Small tables with named rows and columns. After each table, cells are looked up by row and column.

Table budibaf
         pevaza  matab  kel  kere  zutemek
kitaka      248    215  157   100      165
dil         201    194  209    64      208
kat         211    188  195    61      209
nov         244    209  156    68      169
favoso      206    205  197    60      197
nase        246    206  153    97      169
nebar       243    206  159    76      164
fer         248    205  156    80      164
pelur       193    191  215    69      214
nisuk       251    203  147    98      162
darosil     189    199  212    65      206

nov, pevaza => 244
kat, pevaza => 211
kitaka, zutemek => 165
fer, matab => 205
dil, kel => 209
kat, matab => 188
pelur, kere => 69
darosil, zutemek => 206
dil, kere => 64
kat, kere => 61
pelur, kel => 215
nase, pevaza => 246
fer, kel => 156

Table sefozi
,defuz,zudeno,pel,givo,lub,lep
dud,152,194,145,187,191,178
sut,109,245,211,201,249,245
lus,101,195,198,161,200,210
pazurog,129,190,170,172,190,192
sus,101,222,212,179,228,234
vin,153,172,124,171,168,147
tolubi,155,159,113,162,155,133
boku,127,238,188,205,238,227
raf,143,173,136,167,171,155
remo,148,132,119,140,130,127
baz,186,29,24,86,19,6
vib,176,160,104,173,153,134

tolubi, zudeno: 159
sut, pel: 211
pazurog, zudeno: 190
raf, lep: 155
tolubi, givo: 162
lus, givo: 161
vib, lep: 134
boku, lep: 227
boku, givo: 205
tolubi, defuz: 155
vib, zudeno: 160

lakufuz:
            puv     tenu     kesa      par    lavap
gaz      -0.784   58.937  -50.841   -2.000   62.722
fikugu   52.895   49.759  -40.134   52.379   49.792
pom      49.053  -33.174   55.473   46.802  -38.760
fim     -12.770   15.971   -1.225  -15.135   17.432
vur      16.722   -2.427   19.773   14.702   -4.018

fikugu, par => 52.379
gaz, kesa => -50.841
vur, par => 14.702
fim, par => -15.135
vur, lavap => -4.018
gaz, lavap => 62.722
pom, kesa => 55.473

varasu =
columns: lev, gopu, kem, muzenub, ran, dodet, lapa, davupu, ded
sabad: [101, 159, 111, 57, 113, 119, 93, 117, 134]
kanezub: [106, 150, 151, 30, 94, 106, 75, 154, 107]
mulot: [114, 131, 207, 10, 87, 108, 62, 205, 111]
dem: [115, 124, 220, 11, 89, 117, 71, 213, 122]
fup: [101, 159, 110, 58, 113, 120, 93, 117, 135]
piv: [115, 123, 221, 10, 89, 117, 70, 214, 122]
vam: [105, 151, 147, 33, 96, 108, 78, 149, 109]
tilab: [101, 158, 117, 53, 109, 116, 90, 123, 128]
kek: [115, 128, 212, 8, 86, 109, 62, 209, 113]

gopu of piv = 123
lev of piv = 115
gopu of fup = 159
ran of dem = 89
dodet of fup = 120
gopu of kek = 128
davupu of tilab = 123
lapa of mulot = 62

Table giga
|  | veg | bep | non |
|---|---|---|---|
| torevos | 628 | 638 | 608 |
| nikuro | 817 | 735 | 844 |
| luse | 698 | 685 | 777 |
| bog | 729 | 708 | 810 |
| lal | 550 | 551 | 483 |
| dimoli | 682 | 659 | 735 |
| mer | 795 | 742 | 863 |
| tedib | 805 | 748 | 864 |
| gozu | 857 | 782 | 891 |
| seb | 658 | 669 | 715 |
| tefon | 578 | 569 | 549 |
| tus | 682 | 659 | 719 |
| bemada | 428 | 493 | 99 |

bep of tefon = 569
bep of luse = 685
veg of luse = 698
non of lal = 483
non of bemada = 99
veg of nikuro = 817
bep of mer = 742
non of gozu = 891
non of tedib = 864
non of seb = 715
non of bog = 810

Table nesogo
,suli,luf,kasav,tiz,pedila,zuza
sedoz,4922,4910,4894,4922,4911,4902
rolileg,8912,9365,963,8908,8535,1610
zot,4754,4820,5015,4754,5133,5125
keridi,4785,4818,5004,4784,4982,5060
rup,976,569,8802,981,1402,8141

luf of rolileg: 9365
pedila of rup: 1402
tiz of keridi: 4784
luf of rup: 569
zuza of keridi: 5060
suli of rup: 976
pedila of sedoz: 4911
pedila of rolileg: 8535

Table dun
columns: tumem, kufi, fidilot, vope, mokov, tamoke, meb, tudot
vuz: [616, 551, 459, 765, 674, 464, 604, 464]
daduze: [544, 605, 583, 665, 607, 461, 521, 461]
sulo: [488, 713, 723, 532, 458, 566, 466, 566]
bivil: [436, 618, 609, 651, 541, 564, 590, 564]
nepu: [685, 498, 778, 196, 401, 757, 405, 757]
surobe: [756, 350, 588, 475, 638, 481, 447, 481]
kuv: [608, 561, 594, 662, 542, 544, 542, 544]
lat: [563, 472, 572, 589, 544, 552, 576, 552]
sime: [811, 378, 427, 558, 660, 612, 652, 612]

What is the tudot of bivil in dun? 564
What is the fidilot of surobe in dun? 588
What is the tudot of vuz in dun? 464
What is the tumem of lat in dun? 563
What is the tumem of daduze in dun? 544
What is the kufi of lat in dun? 472
What is the tamoke of lat in dun? 552
What is the tamoke of sulo in dun? 566
What is the tumem of surobe in dun? 756
What is the meb of bivil in dun? 590
What is the mokov of daduze in dun? 607
What is the vope of surobe in dun? 475
What is the tamoke of surobe in dun? 481
What is the fidilot of vuz in dun? 459
What is the vope of sime in dun? 558
What is the tumem of kuv in dun? 608
What is the mokov of sulo in dun? 458
What is the fidilot of lat in dun? 572
What is the meb of vuz in dun? 604
What is the meb of nepu in dun? 405

